Named moves, each a turn or a mirror, and the order they were made in; the first pair answered
K_73 (before -> after):
 10  -3  -2  11  -3   8   3  -5 -20   5   4  -7  -1   3 -14  23 -17   8  16 -23 -11 -17  12 -21   4  23 -14 -14 -20 -10   4   2  15  -2   2  -3 -12  18  10   7  15   3 -15 -10 -13  -4  20 -15  ->    9  -2   0   9  -3   8   5  -7 -21   7   4  -6   0   2 -13  22 -16   7  16 -24  -9 -17  11 -24   4  23 -15 -14 -20 -10   6   1  18  -2   3  -2 -12  18   9   8  15   4 -13 -10 -12  -3  21 -13
 -1   6   7  -6   5   6  10   6   8  10  -2   0   3   1  12  -2   3  -7  -2  -6  -5   3   3  -7   2 -15   2  13  -3  -9  -3  -2  -8  11   8   3  -3  -3 -11   6  -1 -10  -3   0  -2   3  -7  -3  ->    6   2   1  -1   8   0   3  10   6   6  -2  -9   0   6   0  -1   3  -5  -3  -5 -13  12   4   4   5  -6   0  10  -4  -4 -18   9 -11  10  -2  -1   2  -2 -10   2  -6  -7  -8  -3   0   5  -5  -4
  1   3   3   3   0  -5  -3   0   0 -15  -1  -2   3   1   1   3  -9  -5  13  -1  -4  -3  -9   2  13  11  -5   6   8  -9  -3  11   3   2  -5  -7 -11  -4   7   2  -1 -10   1  -3   7   6  -4  -2  ->   -3   5   6   0  -3  -4   1   1   1 -12  -2   3   2   0   6   4  -9  -6  14  -3   1  -7 -10  -4  11   8  -4   7   9 -12   4   5   5   3   1  -3 -14  -4   4   3   2 -12   5  -2   4   3  -3  -1
K_985 (before -> after):
  2  -2  -3  -9   8  -7  -1   3   0   4  -1  -9   7   9   8 -10   0 -10   2  18  -8  16  -9  19   7  -4   7   4   3   6  -4   7  -5   0  -2 -12   7 -10   1   4 -14  -5   3  11   7   8  -9   8  ->    5  -1  -9  -9   1  -9  11   2   8  10  -1  -2   2  10   8 -13   0 -13  -1  10 -10  21  -5  13   4  -6   9   6   1   0  -9   5  -5   2   4  -6  12 -11  -3   5 -10  -1   2   5   0  13  -7   8
  0  -3  10  -1   0   5 -23  -7   0  -8  -3  -3   4  -1   2  -3   3   1   0   9  -1   6  -1  13   7  -4   2   4  -8  -1   1   3  -4  -4  -8 -10   8   0   3  -3   2   6   4  15   6 -16   2   0  ->    0  -3   9  -8  -4   3  -9  -5   9   2  -1   9  -2  -1   6  -6   8  -3  -4   8   1  10  -1  12   6 -12   8   6 -12  -5  -1  -4  -5  -2   3  -4  15  -5  -5   0   6  11   4  16  -5 -11   1   2
  8 -12  -9   4   1   0   1 -10   0  -3 -12   3   0   2 -16   4  -4   1  -3  -3  -1  -7  12   5 -10  10  -7  -1   2  -4  -3  -2 -11  -1  -2  -3  -1   0  12  -9  -9   1   2  -1   2  18   2  -4  ->    4 -11  -1  -2   5   1  -8  -8  -2  -7  -9  -3   6  -1 -12   7  -2   3   1  10   4 -12   8  13  -6   5  -5  -1   3  -2   4  -3 -11  -4  -4  -6  -3  -3  13  -6 -12  -1   7   7   7  14  -1  -5
  0   6   8  20  -5   4 -19   8 -11 -14   3 -12  -9  -2 -19  11  -5  15   3  -1  -4  -1  -3   3   1   2 -10 -12  -6   8  -4  10   2 -12 -12   1   3  13  -4  -6   5   5   0  -2  -3 -10  12 -14  ->   -6   8  18  11  -7   3 -17  11  -5  -9   5 -10  -4 -10 -12  12   1  14   3  14   4  -4 -10  11   6 -12  -1 -11  -7  12   7   3   1 -14  -5   3   5   3  -9   2   8   4   7   8  -5 -11   6 -13
K_95 (before -> after):
 -8  21  -1 -11 -11  -2  17   0   0  13  18  13   1  -5   2 -17   2  -4 -10  -8  -2   0   7   3   3  -8  -2   3  -8  -2  -3  -6  -1  -6  19  14   8   0  -9  13  15  -4  13   0  -4   4  -6  -7  ->  -13  20   3   0  -5   9  -4   1 -18  -2  15   3   4  -7   4  -8  -5   5  -2 -12   1 -18  11  -7  -2   2 -16   0  -4   0  11  -4   5  -7   8  10  -4  12   6   5  16  -8  16  -4   7  -9  -1 -11
 -4   4   1   6 -10   6   6  -5  -6   4   2  13   7  -4   6   9  -6   1   4  -9   7  -8   5 -17   2  -1  -9   4  -5  -9  13 -12   6   7   6   5  -8   6  -1   0   9  -1   4   2  -3  -3  -2   6  ->   -2   2  -1   2 -11   2  14  -6   2  11   2  17   6  -4   6   4  -4  -1   1  -7   6  -1   4 -13   4  -5  -3   7  -7 -11   7 -10   2   6  10   6  -4   2  -6   3   9  -1   2   3  -7   2  -4   9
-3 -3 -3 -3 -3 -2  6  1  1  6 -2  4  8  0  8 -2 -4 -7  1 -2  2  5 -6  6 -1 -9  6  2  0  1  3 -2 -6  2  3  2  1 -6  0  3 -5 -3  2  6  2  2  0 10  ->  -5 -4  0  2  0  1 -2  0 -8 -1 -3 -3 10  0  8  3 -9 -2  6 -4  3 -3 -5 -1 -4 -4 -1  3  4  4 12 -1 -2  1 -1  1 -6 -2  5  0 -4 -5  2  4  7 -6  2  8
K_343 (before -> after):
 -6  -3  -4  -8   0   1  21  -9   9   3  -5  22  -2   3   7  -9   8 -14  -6  15   3  10  -4   7  -3  -9  13  -6  -3   8 -18  -3  -5   6  20   8  11 -12 -19   0   5   9   2  -2 -12  17  -5  12  ->   -9  -3  -5  -1  -1  11  25 -15   4   0  -6  29  -4   1  12  -4   2 -14  -5  -3   8  -3   2 -13  -9  -6   5  -7  -2  -2  -8  -7   3   9  22  13   3  -1 -15  -1   9   7   4  -9 -11  11  -1  12
 -4   4   1  -7  -2  -6   4   1   7   0   0  -3   2  -3   1  -3   4  -2  -2  11   3   4 -10   8   6 -11   3   4   0   3   7   2  -3  -5   1   0   4  -5  -3   3  -1  -6   3   9  -1   5  -3  -1  ->   -4   5  -3  -2  -5  -5  10   0  10   1   1   3  -5  -3  -2  -2   5  -1  -4   3   4   3  -4   0   5 -12   2   5  -2  -2   7  -3  -3  -3   7   6   5  -2  -6   3   6  -3   1   4  -8   7   1  -3
 -4   2 -21   0  -2 -12  10  -8   8   6   1  12  -9  -1  -4   2  -1  -4 -12  -9 -13   6   5  -6   0   2  -5   3  -6 -10  -9   4   2  -3   3  -4  -1   4  -7  -6  -3  -4   7  -6  -5   5   9  -1  ->  -10   2 -18   0   0  -6   5 -10   1   3  -2  12  -4   0   1   5  -7  -5  -9 -11 -11  -3   6 -12  -3   5 -11   1   2 -10  -2   3   6  -4  -1  -7  -9   6   0  -7  -5  -9   7  -8   1   0   9   1
Pairs:
Each pair is two moves apart.
  4  -2  -7   4  -1   0  -8  -4  -2  -3   8   1   3  13   4   7  -7   1  -3   1 -10  -5  -3   3   2  14   9  -9  -7   3  -5   9   9   8  -8  -5  -3  -1   9  -6  -8 -12  -2   1   3   0  -1   6  ->    8   0 -11   1  -7  -3   3  -4   8   2  10   7  -4  14   4   6  -3  -2  -7  -2 -11   1  -3   1   3   9  12  -8 -10  -2 -10   7   8   9  -1  -1   3  -4   3  -6  -7  -7  -4   0  -6   5   0   8
K_95 then K_343
 -1  -7  -7  -2  -1  -3  -7   8  -5   0  -1 -10   0   3  -4   1   3   1  -6   6 -12   9   5  10   0  11  -8  -7   0   9 -19  14  -6  -5  -8  -4   5   2   0  -7  -4  -3  -8   5   4  -5   6   0  ->  -13  -2   5 -14  -3   7   3   2  -4   5  -2   3   9  -4  18   0   0  -5  -4   8   4  -7  -1  -3  -5  -1  -1  -1   9   1  11  -2   2  -1   8   2  -7  -2   0   4   0 -11   3  13   5 -10  -1   6
K_73 then K_343
 19  -8  -4 -11 -10  -3  -3 -10  -5 -18   1 -22   1  -1  -8  11  20 -13 -10   5  -3   9 -10  -5   8   6   7   4 -17  23 -16   2  -5  -7 -22 -28   3  -6  13 -14  -7  -4  11 -15  13  -5  -6 -16  ->   13  -7   6 -17  -8  -1  -7  -9  -5 -18   1 -22   3  -8   0  13  22  -9  -5  15   6   1 -16  -3   9  -1  10   4 -16  24  -3  -3   0  -8 -19 -26   0  -8  10 -11  -3  -6  17  -8  16 -10 -10 -19
K_985 then K_95
  7   0   7 -16  -6  -2   8   2   4   7  12   9  -1  -6  12   2  -1  -6   2   3  13  -4 -14 -19   1 -10  11  -8  -3  -6  17  -5  11  -1   0  13  -2  -2   8   4  -2  14   9   4  -2  -4   8   4  ->    5  -2   9 -18   0  -1  -1   3  -1   3  10   3   7  -5  13   2  -2  -4   5   9  15  -8 -17 -12   3  -6  11 -10   1  -1  18  -1  10  -2  -6   7  -5  -4  13   2  -7   9   9   6   6 -10   5   5
K_95 then K_343
 12   1 -12  20 -12 -11   8   0   4  11   3   8 -25   4 -15  -2   7  12   3 -26 -13   8   8  -8   0   7  -1   2  -9  -6 -13   5  -9  -4 -10   1   9   2  -1  -8  -8  12 -13 -12  -9  12  11 -16  ->   11  -1 -11   7  -6 -20   4   4   9  12   3  -1 -16   6 -13  -7  14  10   1  -3 -15  21   0  16   9   0   9   0  -8   6 -18  10 -15  -9 -14  -4  13 -12  -3  -4 -13   8 -12   2  -5  14   4 -12
K_985 then K_95
  3   2  -6  -8   4   2  10  -9  15   5   0 -15 -11  -7 -12  10  19   1 -14   7   7  20   3   3  -2  -8   1   4  -6  18 -11  24  -3  12  -1  11  28   6   7   0  -6   0  -7  -8 -13   8   6   1  ->    0   0  -2   0  10   8  -8  -9   1  -7  -1 -24  -6 -11 -15  18  16   7  -5   7  10   8   4  -1  -3   1  -6   0  -2  23  -1  28   0   8 -12   9  21  14  19  -3  -6  -5  -6 -10  -2  -3   8  -3
K_95 then K_343
  3   3 -13  -5   1  -1   6   4   1   4  -1  -4  -8   5  -4   1   7  -2  -5   4 -10   8  -1   5  -5  -1   3   6  -6  -1  -5   2  -6  -3  -2   5   6  -2   5  -5 -11  11  -5  -9  -5   6  -2  -4  ->   -1   3 -11  -1   4   7   4   1  -8  -1  -1  -3  -4   7   0   4   1  -1  -2  -5  -7  -3   0  -7 -11   3  -5   6   0  -5   5   1   0  -1  -1   7  -3   5  11  -7 -10   7  -4 -13   1  -1   2  -3
K_343 then K_343
  1   0  -1  10   0  -5  -4  -2   0  -1  -1   1  -2   1 -14   5   4   5   2   2  -5   6  -3   3   3   6  -6  -6  -7   6 -13   7  -5  -6   1  -4   8   4   3  -4   0   1  -7   5  -1   9   0  -5  ->    0   0   0  11  -2   0  -3  -4  -5  -4  -1   4  -1   1 -10   7   0   3   3  -7  -1  -1   0  -8  -1   9 -10  -7  -4   1  -6   5  -2  -2   2  -1   2  10   6  -5   4   0  -7  -1   2   6   1  -3
K_343 then K_343
 -8  -2  -3 -10   3  -6   6  -5   2   7   0   1   7   1   7 -10  -1  -8   4  -3   7   4  -5  -6  -2 -10   8   3   3  -2   3  -2   1  -2   9   4 -14  -3   7   0  -3 -10   5   2  -2   8  -6   6  ->    1  -1 -10  -2   0 -14   4  -2   4   8   2  -3  -4   3  -6 -11   1  -2   3  -4  -3  16   0   3   0  -5   7   1  -3   1 -12   4  -4  -5   4   3  -4   1   4  -4  -4  -3  -2  -3  -7  13   0   3
K_73 then K_343
 -1   0  -1   7  10   2 -16   3  -8 -12 -12  -5   0  -9  -3   4  -6   6   4  -5   6 -11   0  -7   2  -1 -10   5  -5   1  13  -2   3  -3 -14   2  -4  -4   4   0   0   0  -2   2   3  -6   7 -12  ->    1  -2  -3  -6   7 -10  -6   7  10  -3  -9  -5   1  -7  -5  -4   3   1  -4   9   1   9  -5  13   9 -11   4   6  -9   4   0   0  -6  -5  -8   1   8 -17  -6   4  -3   4  -2   9  -5   5   1  -9
K_343 then K_95
  5  -4  -6  15  -2  -9 -13   8  -6  -4   5  -6 -11  -2 -19  -2   5  15  10   1  -2  -1  -3  11  16   9  -5  -1 -10   4 -16   8   4  -5   3  -2  11   6  -1  -1   5  15  -7   0  -8  -4  14 -13  ->    2  -5  -4  17   0   0 -16   3 -17  -8   4  -6  -7  -1 -12   1  -3  13  15 -11   3 -16   1  -5   9  12 -13  -2  -3   0  -5   7   9  -2  -1   0   0  15   5  -3   5   9  -4  -5  -1 -10  16 -11
K_343 then K_343
 -8  -1  15 -14  -9   2   5  -1   7   2  12   6   5  -6   6   2   1  -4  -1  10   9  -6   0  -7  -5 -16   8  -2   7   0   6 -11   5   0  12  -7   3 -14 -21  14  10   7  14  18  -3  -1  -2  16  ->    8  -7  -8   6 -11  -7   8  -2   3  -2  10  -2  -6   5 -17  -2  -2  -3  -7 -12 -14  12  14 -10 -11   4  -2  -8   2  -1 -26   6   0   2  -2 -12  11  -5 -17   1   3  16  -1   0  -5   8   8  14
K_985 then K_73
  8  -8 -16  10  -4 -12  13  -7  -4   0   7 -14   5  12 -12  10  -2  -5 -20 -17 -13  14   0 -18  -1  22  -3 -13  12  14  -9  -2  -4  -6   4   6  -2 -10  -2   2  -4 -12   9   1  16   9  20   2  ->   -4  -7   1   0   0  -2   7  -9  -6  -1   7 -11  15   3   5  15  -5  -4 -13  -3   2  -3  -8 -21   0  11   1 -11  17  15  18 -11   4  -8  10   8 -11 -15   2  10  -1 -21  20  13  23  -2  14   4
K_985 then K_73
  0  16  -5  13 -25  -9  -6  13   5  13   6  21 -37  -3 -17   9  15   5   0 -27   6  -5  -8  -3  -3   0  -8   7  -5  -3  -6 -10   6   8   3   9  11  11 -16   2   8  10  -2  -5 -25   2  12   3  ->   -1  14 -11  -2 -23 -11  11   7  12  22   4  28 -26   4  -3  -3  15 -10  -7 -26   7   2 -11  -4  -7  -7  -1  11   2  -7  -5 -14   2  12  10   8   9   4 -18   7   1   3  -3  -1 -25  10   3  16
K_343 then K_95
 10  -7 -15  -9 -10 -22  27  -2  18  11   0   8 -12   4   1  -4  18 -19  -3 -12 -22  26 -12  16   0  -3  17  11  -1  -9 -13  -1  -6   3   3  -1  11  -4 -21   8   9   5 -22  16 -13   6  -5  -2  ->   -2  -9 -12  -2  -1   1  19 -12 -11  -3  -7  12   3   5  19   2  -2 -23   7 -37 -12 -10  -4 -23 -13  12  -2   8  17 -17  20  -6  11   6  -3  -2 -21  15   2   1   9 -13 -16   5   8 -13  -1   5
K_343 then K_343
  6   8   5  15  -4   3  -7  -1  -4  -6   0  -4  -9  -6  -5  10  -4  11   4  -7   5  -9   0  -5   1   4  -6  -1  -4  -2   2  -6   0   1   2   3   0   9   6  -2   6   3   2  -6  -5  -4   4 -12  ->   -1   8  11   2   0   3  -8   1   0  -4  -1  -3  -1  -9   3   8  -1   9   4   8  11 -10  -7   6   5  -8   2   0  -3   2  12  -8  -2   0   4   2   1   0   5   3   3  -2   9   3  -2  -5  -4 -11
K_343 then K_985
  0  10  -1   8   0 -13  15  -8 -20  16   8  14 -26  -7   8 -10  10   0  -3  -4  -4 -10  18 -21 -11   3   0  -2   7 -12   7   1   4  -9  14   7   6  10 -11 -11   5   6  -7  -4  -6  -6 -12  -1  ->    1   9  -1  -5   4 -18  21 -10 -17  20   6  13 -15  -2  16 -17  11 -10  -7   5  -8  -2  12 -12  -8  -4   8   1  12  -8   4   2  -1  -8  15   4   8  -1 -11  -9  -3  -1  -7   4  -2  -2 -19   8
K_343 then K_95
 -8   4  15  -4 -11   8   5   2   8   6   2  13  -8 -12   7   3   4   6  -1  -1  19 -11   0 -11   2 -12   5   2  -8  -4  18 -21   6   2  15  11  -1  -1  -6   9  21   4   8   0 -14  -4   5  -7  ->   -2  -1   4  15  -3  10 -11  -1 -12 -10  -3  -3  -7  -4  -5   6  -7  10   5 -19   5 -14   9 -21  -6  14 -12  -6  -3  -1   6  -7   8   3  -8   2  -8  13  10  -4  14   2  -3 -14   0 -10  14  -8
K_985 then K_985
  7  -5  -1  -1   0 -12 -10  10  -2  11   4  -3   0   6   2   4   8 -12 -11  -2  -3   4  11   7  -2  11 -10  -5   3  -1 -14   7  -4   2  -5  11   3   8   6   9   1   6  -1   5  -5  -5   6   2  ->    5  -2   5  -6   3 -11 -13  12   0  10   4  -3   3   4   8   4  10 -12  -9   8   2   1   6  14   2   6  -7  -5   4   2  -8   6  -3  -1  -3  12   3   4   4  13   1   4   2  13  -3  -7   3   2
K_985 then K_985
-20  12  -8  -4   1  -1   5  11   2 -14  -9  -5   4  17 -10  -5 -13   7  14   9   6  -9   2  16  17   5   3  13  -2  22   8   1  -6 -14 -14 -11  10  -1  -4   0 -12   5  -4  -9   1  -4  -8  -1  ->  -17  12 -11  -7  -5  -4  17  11  13  -6  -7   4   0  18  -9  -8  -9   2  10   8   6  -3   0  16  20  -1   8  14  -3  18   3  -2  -7 -13  -6  -6  15  -5  -9   2 -11   9  -4  -9  -7   3  -9   2
K_95 then K_985
  2  -4  23  -1 -12   9  15  13  -5  18  22   7   1 -11  -5  -3  16  11   4   9   2  -2   5 -12  -4  -8 -17  11   1  -3  17   4   8  10   2  17   1  -4  -5   0   4  17   5  10 -19   0  11 -13  ->   10  -8  10  10 -10   6  11  11 -11  15  20   0  -4  -5 -18  -5  11  12   3  -4 -10   3  14 -14  -6   7 -25   7   0  -1   0  15   6  11 -10  11   4   2   2  -8   1  20  -4   0 -17   3  16 -14
K_985 then K_73
 -1  -3 -10  -9   0   0   1   0  12   1   0  -2   8   8   9  -6   9  -3  -2   4  -2  14  -2  17  -7  -3   2  -3   9   2  -9   3  -7  13  -4 -16  -7  -9  -4  -1 -16 -10  -1   1   6  -1  -2  18  ->    1   0 -10  -7  -8   2  14  -1  21   7   2   8  -2   4   9  -5  14  -4  -6  -5   0  15   0   9  -8  -9   2   1   3  -4 -10  -5  -7  14   9  -9  -3  -7 -11   2  -8  -4   0  -2  -5   2  -1  16
K_343 then K_73
  1  -2   7 -24 -14   3 -22   8  -1   1  -3  -3   0   0   2  10  10   2   2  19  18  18  -8   4   9 -17   3  10 -13   9   3   1 -10  10  -4  -7  -5 -15 -24  21   8  -3  -1  -8  -4  -1   5  -3  ->    7  -5   0 -13 -19   0 -21   8  -1  -1  -2  -3 -10  -1 -10  10  12   5   0   8  12  20  -2   2   9 -10  -2   7 -19   8 -10   6 -12  11  -7  -6   0  -9 -25  17  10   2  -5 -15  -7   3  10  -7
K_343 then K_73
 -1  -3 -12  15  -5  -8  -1   0   4 -11  -2   0  -7  -6  -3   0  -3   5  -3 -12  -3   2  15  -8  -1  10  -9  -2  -4  -4  -8   4  -3   2  -4  -1  -6   7   1  -2  -1   5  -8  -4   0  -1  12  -1  ->   -3  -2  -4  10  -1 -12 -14   5   5 -15  -3 -10  -2 -10  -4   1   3  10   1  10   0   3   6  12   5   5  -2  -3  -5   6  -5   6  -6  -5  -9  -3  -2  -1   1   1  -2   5  -2  10   6  -4   5  -4
K_985 then K_343
 -4   0  10  -1   0  16   3  -7  -4  -5  15   0  12   1  13   3  -9  -3   4 -11   3 -19  -1 -19   1  -2  -7  17  -4 -12  19   2  -2   1   3   7 -16  -1   5   4  -1  -3   8   2  -6  -5   6  -3  ->    4  -3  -6   4  -3   9  16 -10   1   2  15   2   6  11   7  -3  -8 -11  -2 -25  -9  -1   6 -22  -2   5  -6  15  -8 -16  -1   8  -6   4   1   7  -8   1  -1   1  -3   1   0  -8 -12   3   9   3
K_95 then K_985
 -4 -22 -23  11   7 -11  18   6  10  11  10  -1   1 -21   6  -3   4 -12  -4   3   7  24  17   3  -7 -25   4   9  22 -13  -9   2 -18  11   7  -4  11   2  13  15 -18   4 -13  -6  -4   9  -7   7  ->  -14 -19  -5  13  17   0  -6   6  -4   0   8  -9   8 -31  13   8   0  -1   8  18  19  -1  12   4  -4 -26  -2   7  27  -8  16  -3  -8   5   0  -6  -1   6  22  16 -16  -2  -5   2  10  -8  -9   0
K_95 then K_985
 -6   7   0  -4  11   0  11  -9 -30  -7  -6  -6  16  -6  32  -2  -5  -8  -2   2  13 -23  -6  -8  16  -3  -3  11  -4  -1   8  -7  -7 -18  -2  -4  -5   6  13  10  -8 -10   8   5  10   5 -15  15  ->    8   3  -8   1   8 -19   7  -1 -17  -4  -3 -16   1  -2   8  -5   5  -1  -7  11  -2   4  -8  21  24   1   2   8 -16   8 -25   5 -20 -22 -10  -8  14   0   2   7 -10   3  -3   3   0  15 -11   9
K_73 then K_343
 -7  11  17   4  -1   7 -14   9  -1  -6  -1  -1  -1  -3   9   4  -2   8   4   6  13 -21   1   3   6  -5  -4   2  -4  -4  11  -8  11  -1   5  -4  -2   4  -3   2  14   5   9   5   3 -11  -4  -8  ->   -4  10  17   1  -2  -1 -14  13   5  -3   2  -3  -3  -4   3   1   4   8   1  15   8 -10  -3  15  10  -9  -1   2  -6   0   2  -7   5  -4   4  -5   8  -1  -8   3  13   8   7   9  -2  -6  -5 -10
K_343 then K_343
 -9  -7   8  -9   1   8  14  -1   3   8   7   0   9   0  11  -7  -5 -25   1   8   4   6  -2   4  -1  -9   5  -3   7  -3  16  -4   1   0   7   3  -6 -14   3   2  -4  -5   1   7   8   2 -14  12  ->  -11  -8  14   1   6  12  -4   0 -10  -2   6 -10   9  -6   5   1 -10 -16   8   4   5  -8   0  -3  -4  -1  -5  -6   7  -1  22  -3   7  -2  -2   0 -12  -5  10  -1  -3  -5   1   5  14  -7  -8   6
K_343 then K_95
  0  -1  -8  -6   3  -5   9  -5   0   5  -6  -1   9  10   5 -10  -1 -11  -8   2  -7  10   0   1  -6   6   3  -2   7   2  -9   7  -5   4   0  -7   1  -3   2  -1 -13  -1   1   3   3   5  -6   7  ->    0   2  -9   0  -3  -4  16  -7   4   6  -3   6   1   8   1  -8   0 -11 -10  -8  -6   7   3  -7  -8   3   0   0   3  -3  -8   3  -2   5   5  -1   2   2  -1  -1  -7   2   1  -2  -3   5  -2   6
K_343 then K_343
-11  -8  -6  -5 -10   6  -1  10   3   9  11   2 -11   3   6  10   1   9  -6 -22   3   1   8 -19   4 -12  -7  11  -3 -12  11   2  14   9   9  14   6   4   9   8  -1  10   3 -12   7  -3  26   8  ->  -14 -11  -4  -9   5   4 -24  13  -9   0   6 -17   3   5   5  10   0  12   1  -6   0  -1   3  -1   6  -5  -8   8   3   1  12  12  10   3  -9   2   0  -2  20   4 -11   0   5  -4  24  -9  21   8
K_985 then K_343
